In the rows, zero is written as 128.
One turn moves each row of this set onto another row. After a few examples, where does it send each row asked below?
q_835: [126 127 157 121 118 115 125 128 135 137 184 121  89 137]
q_574: [119 115 144 140 154 130 133 175 140  92 126 143 130 108]
q_149: [131  90 111 128 174 133 129 101 144 166 132 131 104 155]
q_420: [129 116 115 117 171 137 157 143 127 144 108 102 163 110]
q_252: [102 104 120 125 166 154 103  95 149 139 103 117 111 152]
q_755: [128 140 163 118 124 116 120 129 126 138 176 109  88 139]
q_650: [136 156 116 158  93 136 125 127 108 130 137  96 144 138]
q_133: [152 128 135 114 132 146 146 126 111 133  96 110 162  96]
q_620: [121  92 114 138 188 139 119 144 155 134 115 120 109 157]
q_529: [179 127 114  92 124 128 109 111 124 141 123 125 116 166]
q_26: [151 154 123 163  96 134 116 124 118 134 142  96 145 135]
q_318: [ 99 134 119 105 144 139 150 107 114 135 110 124 160  98]
q_785: [176 137 109  98 128 117 111 114 119 141 133 136 118 166]
q_831: [101 127 148 158 135 130 120 154 119  91 131 147  98 131]
q_841: [105 115 144 134 132 140 110 129 151  90 128 168 124 111]

q_420 turns into q_620
q_650 turns into q_529
q_841 turns into q_318
Now find these:
q_755 turns into q_26
q_149 turns into q_831

One turn moves each row of this set onto another row. After a few examples, where does it send each row asked below?
q_159: [141 161 148 110 141 119 108 156  91 124 106 113 118 136  85 102  98 122
 147 143  96 130 129 175 141 132 150  96  85 154 142 138 118 129  85]
q_229: [ 98 146 142 147 142 111 100 159 110 117 124 140 149 149  90 127  96 106
 124 131 118 152 132 131 142 110 158  78 101 150 106 144 130 111  84]
q_142: [124  99 124 139 135 134 144  99 167 118 146 106 130 128 144 106 117 155
 115 130 125 177 162 152 120 132 102 137 125 130 129  92 101  82 139]
q_481: [116  79  68 141 105 126 113 141 122 139 121 116 164 119 158 117 103 128
 158 128  94 167 100 156 126 121 115 112  89 136 126 116 160 163 140]
q_2: [116 142 149 151 125 142 133 142 124 102 107  80 158 170 103 107 104 103
 127 163 112 184 114 140 152 130 137  87 124 151 142 128 129 132 114]
q_636: [120 101 107 149 110 134 159 142 116 137 162 107 122 131 136 162 113 136
 114 116 134 115 129 181 124 150 133 155 134 189 121 145 172 120 135]
q_117: [155  84 145 161 144 110 137 127 131 135 143  78 111 113  94 101  85 124
 109 158 105 152 100 163 109 115 105 152 125 149 140 160 159  99  76]
q_20: [137  96 132 141 155 153 120 123  99 129 127 102 105 105 108 106  70 153
 131  90 107 125  79 164 151 143 119 132 114 146 165 124 135 110  62]
q_238: [114 100  91 167 107 117 166 131 129 142 153 104 129 140 128 163 121 121
 118 107 143 131 140 162 126 144 137 133 134 186 107 140 165 115 145]
q_616: [110  88 119 106 110 117 101 155 125 145 103 108 130 126 139 106 112 145
 144 140 115 142 117 146  68  79  96 107  82 124 105 122 155 104 114]
q_428: [107 131 155 134 137 135 108 177 117 135 134 130 151 134  96  82 109 125
 138 131 119 165 119 163 132 128 134  95 132 136 129 105  88 148 106]
q_65: [119 127 159 123 148 117 123 163 110 134 109 102 150 140  85  98 120 116
 146 178 126 152 123 162 105 126 144 121  95 128 142 164 118 147 112]
q_989: [128  93  91 135 123 113 109 152 117 131 112 121 167  84 129 103 127 117
 141 125 129 122  98 147 135  98 123 113  79 131 119 155 126 146 147]
q_70: [117 104 122 121 139 112 130  62 149 120 157 104 125 121 128 101 112 178
 130 142 127 138 162 154 102 146 118 152 108 141 146 106 127 103  90]
q_676: [121 133 106 121 132 114 112 120 139 133  84  94 111 116 104 100 120 118
 136 154 115 129 104 130 110  75 104 106  61 127 120 144 140 106 122]
q_124: [122 127 115 125 163 154 121 128 139 144 119 138 111 129 114 134  77 152
 118  77 126 128 143 135 123 147 117 104 141 131  75  95 123  84 135]
q_41: [137 119 108 121 177 149 111 106 138 148 108 128 114 145 105 142  71 160
 117 126 105 115 125 160 102 167 105 129 158 130  85 109 172 127 111]
q_166: [111 127  91 170 119 120 164 116 145 138 150 106 135 139 134 162 104 110
 119 101 130 150 145 140 140 136 132 123 140 167  97 134 150  92 159]
q_626: [105 117 123 126 138 116 127  54 131 122 158 104 136 124 147 104 117 182
 123 138 127 139 145 161 105 141 116 148 103 143 145 107 137  97  97]
q_654: [115  88 115 166 152 103 125  97 104 163 135 101 159 117 102 128  81 124
 147 105 122 128  80 146 130 131 135 132 146 127 124 168 157 126  77]
q_22: [119 102 101 151 113 123 171 131 118 140 160  97 127 128 128 160 116 129
 124 111 146 117 139 162 120 162 135 150 136 186 132 149 171 125 133]
q_277: [135 143  82 110 109 124 116 147 109 143 100  94 106 125 137 109  95 130
 134 117  76 144  95 137 127 130 109  80  87 156 106 101 185 110 113]
q_354: [128 137 123 145 149 125 110 140  90 124 106 108 181 148 106 123 106 112
 147 148 106 138 118 158 153 155 151  90  94 135 145 167 125 161 104]
q_944: [116 103 119 132 127 122 129  75 159 116 149  96 127 128 141  93 124 182
 117 139 126 160 160 154 108 136 114 142 109 140 134  93 120  87 108]
q_713: [145 118 106 122 171 151 110 114 137 137 106 124 114 139  98 149  64 160
 120 110 114 102 139 149 106 176 109 124 156 137  94 117 163 122 103]
q_348: [134 123  99 127 171 153 106 122 136 144  99 133 113 136 103 136  72 169
 119  92 121 123 134 146 110 166 111 112 154 137  79  95 153 112 121]
q_40: [160 135  80 112 121 131 114 151 138 134  73  94 124 114 124 105 113 110
 135 122  77 127  83 158 160 121 115 104 106 131 130 123 130 137 130]

q_142 turns into q_124
q_428 turns into q_229
q_159 turns into q_354
Now find these:
q_40 turns into q_989
q_944 turns into q_348
q_481 turns into q_616
q_117 turns into q_20
q_22 turns into q_70
q_626 turns into q_41

One turn moves each row of this set onto another row. After a few examples, where does it send each row asked below?
q_135: [120 183 133 155 142  65 103 126 115 120 104 125 118 112 105  92  89 146
 117 116 143 115  78 130 143 103 128]
q_13: [116 119 125 142 115 127 111 121 109 130 102 121 151 132 139 132 141  98
 122 130 111 174  80 104 114 134 105]
q_727: [ 93 135 125 195 141  72  95 153 128 115 111 179 141 157  98 130  93 118
  84 119 108 143 119 102 131 118 108]
q_949: [114 158  95 176 151 107  98 133 136 137 129 137 137 117 115 160 109 148
 105 149 142 121 109 117 187 150 113]
q_499: [143 126  93 153 153 139 112 120 152 128 118 170 114 142 106 137 140 121
  68 109 102 128 102 120 112  75 134]
q_445: [124 137 118 142 123  99 103 105  83 100 158 153 123 120 127 109 133 113
 112  80 129 112 108  93  78 133 129]
q_97: [153 153  72 134 147 150 109 102 137 125 108 136 133 131 116 138 135 133
 107 138 127 101  94 161 129  85 128]
q_115: [120 127 132 113 157 134 119  93 119 115 113 155 141 132 106  93 125 120
 120 108 151 118  78 128 141 184 139]
q_883: [156 145 126 158 121 131 129 113 119 130 116 147 140 123 146  64 115 136
 158 154 126 130 139 143 159 106 117]
q_408: [114 113 154 149 159  56 121 114 150 112  99 164 108 127  90 122 108 131
 121  98 176 118 128 146 152 133 137]
q_914: [153 158  75 151 156 132 105 115 104 133 111 168 128 136 117 133 124 141
 128 139  90 123  87 140 121  76 139]
q_793: [124 113 145 143 131 154 116 110 130  98 139 188 139 111 115  82 110 137
 135 110 126 141 177 115 136 108 139]
q_419: [167 120 134 177  94 121 113 133 144 105 130 160 113 139 124  89 153 127
 109 128 152 154 151 114 139 104 125]
q_295: [105 106 146 162 176  65 124 123 142 137 114 182 107 116 107 147 103 135
 121 103 137 137 138 114 165 139 131]
q_263: [ 94 101 150 143 145  90 122 120 143 117  81 135 144 107 121 171 105 114
 147 124 142 145 140 129 157 106 102]
q_981: [129 126  97 129 159 172 106 107 122  91 101 187 146 137  90 155 134 125
 116 125 103 118 110 127 135  88 139]
q_395: [122 136  98 129 158 148 111 101 130  98 102 177 147 145  95 116 106 117
 107 109 101  98 114 153  99  71 132]
q_464: [120 129 119 162 127  60  98 116 123 109 128 135 116 108 113 175 129 136
 149 119 176 119 145 133 146 116 121]
q_733: [167 131 133 189 110 117 126 135 131 115 136 170 113 130 141  87 137 129
 105 120 129 150 166 111 121 105 115]
q_507: [124 146 159 156 130 110 121 135 147  79  80 136 130 113  89 145 125 118
  78 103 161 121 107 100 152 118 103]
q_61: [111 120 124 161 137  38 110 118 114 132 138 140 109 104 132 147 112 128
 146 104 139 108 134 115 139  88 117]
q_866: [132 139 120 156 119 110 120 114  97 114  91 129 161 155 142 117 134  91
 121 132 126 133  90 132  95 152  88]
q_660: [ 98 109 147 159 143  56 118 120 117 112  76 157 149 139 117 140  96 107
 164 126 132 125 137 145 143 107 101]
q_830: [147 137 120 157 115 145 114 118 133 134 124 143 142 113 139  83 118 147
 156 159 132 160 143 144 159 111 129]
q_487: [ 93 163 114 164 135 104  86 115 106  74 113 157 170 130  91 145  84 128
 125 123 156  94 143 143 129 133 109]
q_775: [101 125 119 131 168 126 114 101 110 140 132 170 136 126 116  93  97 127
 118 107 109 146  90 121 118 176 142]
q_969: [169 149 101 157 152 130 115 120 125  95  96 186 115 156  92 139 148 126
  86 114 124 115  99 140 106  97 136]
q_417: [132 111 140 149 123 146 112 109 131  87 135 191 145 136 109  72 117 126
 139 118 140 114 174 126 147 113 135]
q_688: [116 118 100 141 115 123  86 106 108  98 167 149 132 127 118 143 154 114
 106  98 148 122 111  96 109 152 131]
q_90: [ 72 130 135 132 135 112  95 123 115 101 127 144 147  96 102 133  92 126
 125 108 111 113 109  78 165  80 122]

q_487 turns into q_507
q_830 turns into q_793
q_914 turns into q_395
Now find these:
q_263 turns into q_295
q_13 turns into q_775

One turn moves each row of this set onto another row. After a few examples, where does it send each row asked below?
q_970: [119 131 182 103  95 127 173 106 131 136 131 165 114 151 158 127 126 109
 123 143 121 129 128 153 132 141 132]
q_617: [120 137 143 155  87 106  93 130 148 107 113 138 131 133 107 104 136 141
 128 141 141 166 147  75 139 117 123]
q_244: [144 123 135 119  91 106 141 184 141 149 122 125 168 108 165 114 123 121
 166 131 168 146 137 121 125 134 133]
q_899: [141 122 130 130 122 123 132 198 158 128 117  93 143 114 132 115 140 122
 161 124 172 153 118 108 117 149 121]
q_618: [144 155 103 136 152 101 119 118 122 130 132 118 185 140 138 145 117 146
 138 105  91 169 138 101 123 137 113]
q_784: [182 134 111 120 160 121 135 120 129 148 137 132 182 149 129 129 120 142
 144 101  85 134 131 122 146 152 114]
q_404: [114 133 151 145 111  98  96 147 130 100 136 134  96 117  94 114 153 141
 130 124 162 148 133  94 119 115 114]
q_438: [144 121 107 125 105 119 128 181 152 125 107 115 173 111 147 124 115 146
 164 123 176 135 124 115 110 135 118]
q_356: [143 117 121 101  97 112 132 181 168 142 125 102 158 116 160 116 115 136
 154 149 169 141 130 134 110 148 131]
q_312: [150 128 124 101 131 129 135 158 127 152 125 121 135 134 152 119 133 163
 101 142 128  92 126 179  76 123 149]
q_176: [132 159 158 131 109 123 146  73 139 133 114 145 176 116 135 158 101 140
 157 151 116 148 117 150 126 140 115]
q_542: [139 118 147  99 133 123 162 115 136 144 139 145 112 137 125  92 109 120
 139 102 108 142 171 119 155 161 100]
q_16: [126 133 167  99 100 104 185  82 114 147 127 152 125 130 129 120 118 100
 141 131 117 127 123 151 120 149 111]
q_867: [154 176 121 130 160 115 119  96 132 150 120 118 170 134 129 132 120 135
 141 118  85 157 118 121 143 142 103]
q_205: [151 136 139 106 131 109 147 112 113 143 156 124 112 156 137 105 133 119
  93  94 104 151 166 112 137 158 108]
q_361: [143 127 131 119 121 150 150 170 130 133 101 140 143 132 158 118 129 150
 114 141 150  84 106 174  89 116 142]
q_259: [111 142 129 142  91  93  89 147 159 118 129 129 126 128 101 109 144 130
 151 152 147 162 135  86 115 137 124]
q_93: [105 150 150 128 119 126 148 110 149 120 103 157 183 125 160 163 101 138
 156 153 107 145 105 138 116 118 128]
q_389: [162 120 127 116 139 151 144 177 136 140 105 121 152 125 144 126 127 158
  96 145 155 126 108 169  90 131 142]
q_716: [154 144 124 106 152 108 157  98 113 152 143 118 107 149 121 110 102 110
 115 111  98 141 147 118 139 147  90]
q_744: [124 152 130 137 127 115  89 122 111 121 138 141 101 156  95 122 154 153
 101 148 116 112 137 133  87 108 146]
q_359: [129 148 142 140 128 135 144  91 131 119 125 160 198 117 129 141 102 157
 132 149  86 122 113 137 128 127 113]
q_693: [136 138 143 125 130 116 110 131 106 118 118 165 117 135 103 119 163 164
  80 137 139 119 107 161  97 102 152]
q_743: [132 141 124 148 133 124 101 120 106 120 111 155 109 166 112 123 164 137
  92 131 101 107 126 134 107 109 156]
q_569: [129 146 125 144 100 104  88 148 136 114 121 136 124 132  93  99 158 144
 132 113 163 153 149  85 124 137 117]
q_512: [104 143 167 119 100 117 167  98 112 117 133 179 136 129 121 111 115 104
 153 141 112 128 129 150 149 137 129]
q_995: [135 151 142 136 116 138 109 133 107 116 123 159  95 157 107 102 161 146
  85 134 139 101 134 145 106 116 143]
q_741: [144 113 121 121 137 146 155 162 123 153 119 130 132 124 173 134 118 151
 101 126 131  92 147 170  85 128 139]

q_356 turns into q_312
q_359 turns into q_512
q_244 turns into q_741
Now find these:
q_404 turns into q_899
q_176 turns into q_16
q_438 turns into q_361
q_618 turns into q_93

One turn moves each row of this set onto another row. After a few examples, where does it send each row asked below?
q_372: [109 132  95 145 150 110 184  84  99 127 111 139 130  81 140  84 147 106
 100 126 106 131 124]
q_773: [173  91 129 116 122 124 160  88 102 137 127 139 117 131 150 114 127 101
  81 139  94 125 110]
q_221: [102 125 102 169 162 115 175  88 135 117 133 122 143  82 124  79 127 112
  98 146 123 162  85]
q_877: [132 120 131  89 118 154 148 147 148 108 113 107 114 149 107  76 138 119
 167 135 116 137 105]
q_680: [120 118 137 137 130  97 121  69 145 100  77 123 136 113  99  97 105 117
 174 142 129 161  88]
q_584: [ 86 116 105 134 130  95  92  83 161 131 107 139 138 112 132  95 133 101
 139  88 109 150 115]
q_220: [ 99  96 134  90 105 118 127 155 159  85 108 109 123 134 114  96 114 133
 134 126 105 127 114]
q_601: [131 128 128 125 162 120 138 102  78 141 120 111 150  80  90 109 137 103
 109 118  98 143  66]
q_17: [100  53 133 121 150 123 112 120 131 142 130 128 131 151 112 101 127 143
  93  92 111 139 115]
q_736: [115  71 140  91 104 161 151 122 162 142 121 128 155 130  90  86 102  97
 115 110 104 163 123]
q_127: [130 117 123 105 129 131 149 144 104 143 128 120  99 129 139 126 138 140
  97  90 108 144  82]
q_635: [142 118 138 126  83 143 200  94 128 136 121 144 126 117 111  97 100 105
 115 165 106 160 106]
q_370: [144 108  81 108 128 128 142  74 138 109  89 147 106 139 137 111 121 133
 135  83  94 139  97]
q_523: [124 116 130 155 152 103 118  90 136 138 131 128 165 117  47  71 126 111
 110 138 116 136  97]
q_112: [145  94 143  78 113 146 117 127 142 141  86 128 131 101 109  44 103 123
 109 141 118 143 124]
q_921: [109 133 142 136 135 122 117 114 108 109 154 117 167 109  99  83  96 129
 161 153 144 127 115]
q_766: [143 137 110 119 116 143 132  68 162 145  98 142  96  96 135 123 128 118
 146 154 130 152 109]
q_927: [147 120 122 121 173 136 133  85  93  96 158 142 159  90 128 117 108 123
  99 131 106 137 108]
q_160: [167 125 136 115 126 131 146 119 130 168 115 109 141 123 106  88  83 118
 154 168 128 124 118]
q_45: [114  96 121 135 126 102 124 108 132 113 114 140 146 115 101  30 138 122
  83  88 128 143 109]

q_372 turns into q_220
q_370 turns into q_584
q_112 turns into q_927
Now find these:
q_635 turns into q_127
q_523 turns into q_160

